(in the rows, 128 means zero)
The same turns and mirrors carry the whole set onto itself, and each row onto the other rows of its family. Which rows share a family with each named row? Give them in list order.
These 15 rows form 3 families of 5 rows each.
z_471: [ 88 124  84 133 115 114 128 125 154 119 149 146 104 142 139 131 107 145
 139 122 143]
z_644: [102 128 121 144 113 134 140 136 162 122 154 174 125 145 147 119 137 141
 139 108 138]
z_942: [109 119 118 151 126 113 130 144 172 107 161 140 119 162 143 134 128 134
 154 123 155]
z_362: [122 106 111 116 130 136 132 124 152 128 126 133 135 130 128 170 110 141
 160 162 123]
z_853: [127 128 128 123 103 153 140  89 156 158 128 130 145 146 136 141 145 139
 129 126 137]
z_519: [119  96 137 132 136 127 128 146 162 113 136 127 119 139 136 136 127 116
 150 155 144]
z_509: [ 99 121  85 125  98 114 135  99 146 152 157 126 123 155 135 145 115 150
 125 127 145]
z_131: [106 115  98 131 134 125 125 140 157 104 131 148 111 127 135 148 107 140
 158 143 129]
z_996: [106 151 109 144 114 130 130 120 171 142 166 129 118 171 139 144 124 152
 142 110 155]
z_912: [134 107 142 116 124 155 138 110 159 135 120 142 134 137 140 143 151 133
 151 144 121]
z_934: [118 111 104 116 108 129 136  99 147 157 141 118 144 146 127 167 115 149
 139 154 131]
z_820: [113 150 125 121 116 151 134 104 160 170 147 113 117 155 133 157 124 143
 130 135 148]
z_2: [107 142 116 142  97 139 142 105 160 148 151 152 140 152 141 126 141 144
 122 104 147]
z_469: [120 104 136 128 130 146 140 138 162 113 135 166 120 137 144 130 145 134
 158 131 123]
z_759: [121 115 143 113 128 150 134 121 154 152 127 115 118 135 131 151 125 122
 134 162 140]

Same family as z_934: z_471, z_362, z_509, z_131
Same family as z_2: z_644, z_853, z_912, z_469

The same turns and mirrors carry the whole set onto itself, and each row onto the other rows of its family. Which rows share a family with each named row? Give them in list order.
These 15 rows form 3 families of 5 rows each.
z_951: [121 131 149 163 130 113 112 115 138 106 121 143 131 119 142 112 133 120
 128 157 119 124 137 147 128 106 113 123 129 128 125 140 111 116]
z_47: [148 146 135 143 121 121 107 127 130 124 140 145 146 129 125 136 125 119
 143 139 150 131 100 106 159 118 136 146 135 139 135 142  97 122]
z_195: [142 119 133 108 122 114 122 144 124 129 164 127 129 125 123 137 143 124
 118 120 146 132 107 105 166 140 135 138 136 135 144 134  85 116]
z_823: [104  88 135 122 123 131 131 121 119 121 128 130 118 128 143 116 139 134
 104 146 106 133 142 143 130 127 107 138 107 112 133 134 137  99]
z_84: [112  98 121 114 126 123 128 139 137 119 146 121 132 122 120 102 148 119
 107 150 117 119 161 131 127 121 108 125 138 132 143 130 117 116]
z_344: [132 136 135  91 114 127 132 112 105 115 146 141 113 153 146 147 146 141
 110 136 131 138 110 145 124 154  98 140 102 116 127 133 144 116]
z_846: [118 108 150 143 123  98 128 128 132 104 148 119 120 108 130 137 137 117
 110 143 111 123 142 127 143 109 107 122 143 134 126 128 101 121]
z_625: [132 141 102  88 118 132 123 137 132 121 146 126 141 150 128 128 168 136
 116 145 139 136 134 139 135 157 102 136 123 132 155 126 116 132]
z_64: [137 145 123 122 107 108 134 135 126 117 154 107 144 123 132 159 142 134
 109 136 121 129 119 115 160 146 104 135 135 153 146 117 110 148]
z_502: [101 118 134 135 124 119 118 113 132 118 123 144 128 130 153 121 107 116
 112 133 107 112 145 153 126 123 122 118 119 131 117 130 147 116]
z_731: [142 169 138 116 114 121 128 111 118 121 146 147 140 147 142 129 112 128
 117 138 135 106 116 137 111 141 111 122 119 147 118 135 156 136]
z_210: [140 120 129 104 132 146 130 106 112 139 144 147 113 144 157 128 117 144
 133 130 140 140 120 117 129 146 142 150 111 120 129 150 148 112]
z_181: [140 146 130 131 124 132 114 104 123 133 137 153 135 138 147 143  94 123
 145 131 141 127 112 111 140 125 143 145 125 138 118 144 142 126]
z_224: [156 166 148 154 113 119 131 118 119 115 137 131 149 127 136 130 141 147
 127 162 132 127 103 119 134 130 102 140 120 146 139 142 121 136]
z_466: [139 114 117  82 132 138 130 135 123 141 163 134 119 140 138 113 141 138
 117 121 149 132 130 115 139 155 141 136 126 129 147 143 115 113]

Same family as z_210: z_47, z_195, z_181, z_466
Same family as z_84: z_951, z_823, z_846, z_502

The same turns and mirrors carry the whole set onto itself, and each row onto the other rows of its family. Which rows share a family with each named row? Give them in list order.
These 18 rows form 3 families of 6 rows each.
z_648: [137 159 131 132 137 102 113 117]
z_651: [133 118 112 127 118 145 139 140]
z_662: [142 141 125 147 130 138 149 140]
z_482: [130 134 113 152 112 130 137 144]
z_702: [140 159 122 154 130 112 135 130]
z_848: [123 150 128 123 136  94 108 134]
z_60: [136 142 137 105 139 116 106 114]
z_761: [137 110 122 102 136 135 123 122]
z_633: [134 117 119  97 133 134 127 132]
z_864: [139 126 131 120 132 155 141 136]
z_197: [123 152 122 153 122 104 123 143]
z_814: [127 148 133 129 145  92 114 127]
z_621: [126 132 127  96 142 110 110 128]
z_716: [138 126 136 101 138 143 117 123]
z_305: [128 147 132 157 132 107 131 138]
z_172: [131 128 129 102 149 106 114 118]
z_113: [131 129 123 157 121 134 140 141]
z_363: [136 110 118 130 123 149 135 132]

Same family as z_864: z_648, z_662, z_702, z_60, z_716
Same family as z_197: z_651, z_482, z_848, z_633, z_621
Same family as z_761: z_814, z_305, z_172, z_113, z_363

The same turns and mirrors carry the whole set onto itself, and each row onto the other rows of its family. Which rows share a family with each named row? Give them in list order.
These 30 rows form 5 families of 6 rows each.
z_481: [138 104 103 102 136 141 115 116 114]
z_386: [136 108 108 116 142 134 111 136 120]
z_129: [111 132 114 125 126 106 137  84 100]
z_312: [105 147 102 128 120 101 141 117 110]
z_468: [117 140 116 110 131  99 139  92 103]
z_606: [102 144 111 134 120 113 139  97 103]
z_614: [140 118 102 131 120 148 117 132 121]
z_828: [141 101 105 130 130 135 112 129 119]
z_33: [110 134 118 129 132  91 132  98 106]
z_115: [129 126  98 111 124 155 120 128 119]
z_775: [136 127 104 118 131 149 117 138 123]
z_893: [117 145 115 123 124 102 138  89 106]
z_246: [147 116 107 105 135 145 116 120 118]
z_222: [106 154 112 122 125 106 141 108 106]
z_877: [139 122 108 120 126 153 112 127 123]
z_748: [134 114 113 119 126 142 102 134 120]
z_265: [113 124 108 120 133  86 136 106 105]
z_755: [107 149 109 132 129  97 129 101 111]
z_587: [144 108 111 114 133 145 109 119 119]
z_154: [114 150 110 125 128 101 131  90 109]
z_653: [112 140 111 127 134  92 127  93 108]
z_434: [106 148 114 133 124 100 136 104 109]
z_593: [150 110 104 120 124 145 117 116 118]
z_737: [139 121 112 114 122 149 106 126 121]
z_889: [141 110 114 113 128 141 102 124 118]
z_103: [121 107 102 118 136 137 112 140 118]
z_398: [122 142 104 112 120 104 144  92 105]
z_9: [134 110 111 124 134 142 106 134 122]
z_917: [105 135 116 123 136  91 134 110 105]
z_480: [100 128 114 135 129 100 133 100 101]

Same family as z_468: z_386, z_775, z_246, z_222, z_917
Same family as z_748: z_755, z_154, z_653, z_737, z_889
Same family as z_129: z_606, z_614, z_828, z_593, z_480

The same turns and mirrors carry the whole set onto itself, and each row onto the other rows of its family. Which rows share a family with each named row? Give them in list order.
These 32 rows form 4 families of 8 rows each.
z_843: [143 141 130 130 146 124 123 107 110 142 108  98 100 114 139 105 157 154
 104 147 154 121 129 116 123 113  92 131  81 126]
z_391: [123 147 130 148 137 130 125 129 147 146 120 136 132 102 150 115 115 135
 145 141 153 112 147 138  99 133 146 145  78 113]
z_132: [129 122 136 111 138  78 103 107 110 128 115 140  76 124 147  75 162 137
 137 126 160 108 135 129 106 130 132 154  94  95]
z_157: [136 162 139 133 128 142 114 137 149 148 109 131 124 104 148 115 122 136
 133 153 151 105 140 130  98 130 155 132  86 122]
z_993: [127 134 149 127 105 126 133 110 137  97 112 124 106 101 156 103 126 128
 123 141 167 118 111 142 108 107 124 170  99 117]
z_426: [125 108 136 132 129 123 131 127 138 126  89 113  99 131 145  93 146 129
 164 143 174 118 153 113 119 148 115 131  89 138]
z_782: [117 137 137 113 131  89 114 110 112 124 119 129  78 112 144  82 178 146
 134 118 163 112 131 134 122 136 127 160  93 106]
z_319: [123 155 136 124 120 114 141 107 132  99 129 122 108 113 161 104 130 125
 126 142 174 107 119 142 117 112 108 170 101 133]
z_963: [132 135 138 135 158 117 121 111 115 158 113 103 105 103 148 102 173 148
 112 136 171 126 134 121 116 124  97 144  92 129]
z_617: [147 133 141 102 146  95  90 117 102 159 110 128 122 128 167  91 137 140
 127 137 146 104 136 136  99 143 118 122  93 126]
z_134: [153 145 135  96 136 103  94 117 101 142 109 139 131 130 153 105 122 138
 111 129 149 107 147 124 103 151 122 130  93 114]
z_900: [155 136 138 106 141  91  96 127 110 139 121 135 120 126 153  94 131 125
 120 128 135 108 144 126  89 156 124 120  88 133]
z_43: [144 139 130 135 154 109 120 105 109 156 105 104 112 100 151  95 149 145
 107 137 160 139 125 114 109 107 106 140  85 127]
z_249: [133 129 118 131 145 122 112 138 125 132 132 129  82 113 141  84 128 119
 114 134 112 145 132 116 112 117 133 144  93 108]
z_601: [127 117 147 129 133 127 119 129 143 114  88 128 116 122 148  96 146 132
 153 155 188 119 154 102 105 136 123 121  89 127]
z_292: [141 129 117 136 146 110 125 116 116 143 113 105  94 109 158  94 148 157
 102 138 165 128 128 110 132 112  97 133  78 125]
z_286: [136 131 142 105 104 128  88 114 161 107 128 114  95 123 152 112 138 126
 123 139 138 114 151 123  97 129 152 137  95 122]
z_604: [120 115 140 114 124 125 133 124 133 118  91 135 100 119 157 103 151 126
 156 152 181 113 148 102 119 144 109 131 100 128]
z_685: [145 138 104 122 144 106 122 131 133 140 131 133  97 109 139  82 127 122
 112 129 119 146 129 133 101 127 136 147  99 123]
z_563: [122 133 131 122 128  95 113 121 113 132 115 143  72 130 165  81 159 153
 133 117 165 103 143 125 125 134 136 161 101 102]
z_517: [129 145 144 121 108 129 147 117 136 108 111 124 100 104 155 103 137 120
 125 136 168 112 114 120 117 114  99 174  97 124]
z_923: [130 127 145 101 100 121  87 116 157  89 118 120 102 130 164 101 138 131
 139 139 148 126 140 126 105 126 135 130  91 133]
z_11: [118 129 141 130 109 117 130 109 132 105 121 101  99 115 162  99 125 124
 125 144 178 104 114 139 124 113 118 165  96 136]
z_405: [137 148 138 140 132 146 125 140 157 144 107 137 125 109 149 105 115 139
 142 157 160 111 130 143  99 121 131 144  88 118]
z_837: [133 130 139 115 115 123  77 111 150 102 117 125 110 124 156 114 128 119
 145 132 144 140 159 123 105 125 140 144  85 138]
z_543: [137 128 130 117 132  88 110 116 109 130 113 139  67 129 150  81 149 150
 125 127 175  94 127 128 127 134 121 150  90 104]
z_689: [135 137 145 106 116 123  79 104 148  99 125 112  94 132 140 112 130 117
 132 132 149 128 143 125 102 129 141 138  92 141]
z_20: [140 140 119 122 150 117  97 137 122 128 131 138  99 116 136  80 133 126
 117 136 121 144 147 127 118 109 139 152  98  98]
z_916: [119 119 126 131 133 117 128 128 144 123  97 112 110 129 144  89 140 132
 153 155 199 108 151 114 126 138 121 136  86 129]
z_214: [138 140 111 118 144 105 111 128 139 138 132 119  90 116 142  67 141 130
 118 132 122 145 128 130 113 106 128 155  92 107]
z_718: [153 131 146 108 139 111  82 122  92 146 107 129 129 121 152 102 128 139
 115 133 131 117 152 133 108 137 123 132  91 117]
z_239: [135 150 137 141 134 135 109 125 140 135 114 143 128 108 139 122 111 123
 150 152 146 114 141 147  99 120 135 153  77 120]

Same family as z_900: z_157, z_782, z_963, z_286, z_604, z_685, z_517
Same family as z_319: z_843, z_391, z_426, z_134, z_249, z_563, z_689
Same family as z_916: z_292, z_11, z_837, z_543, z_20, z_718, z_239

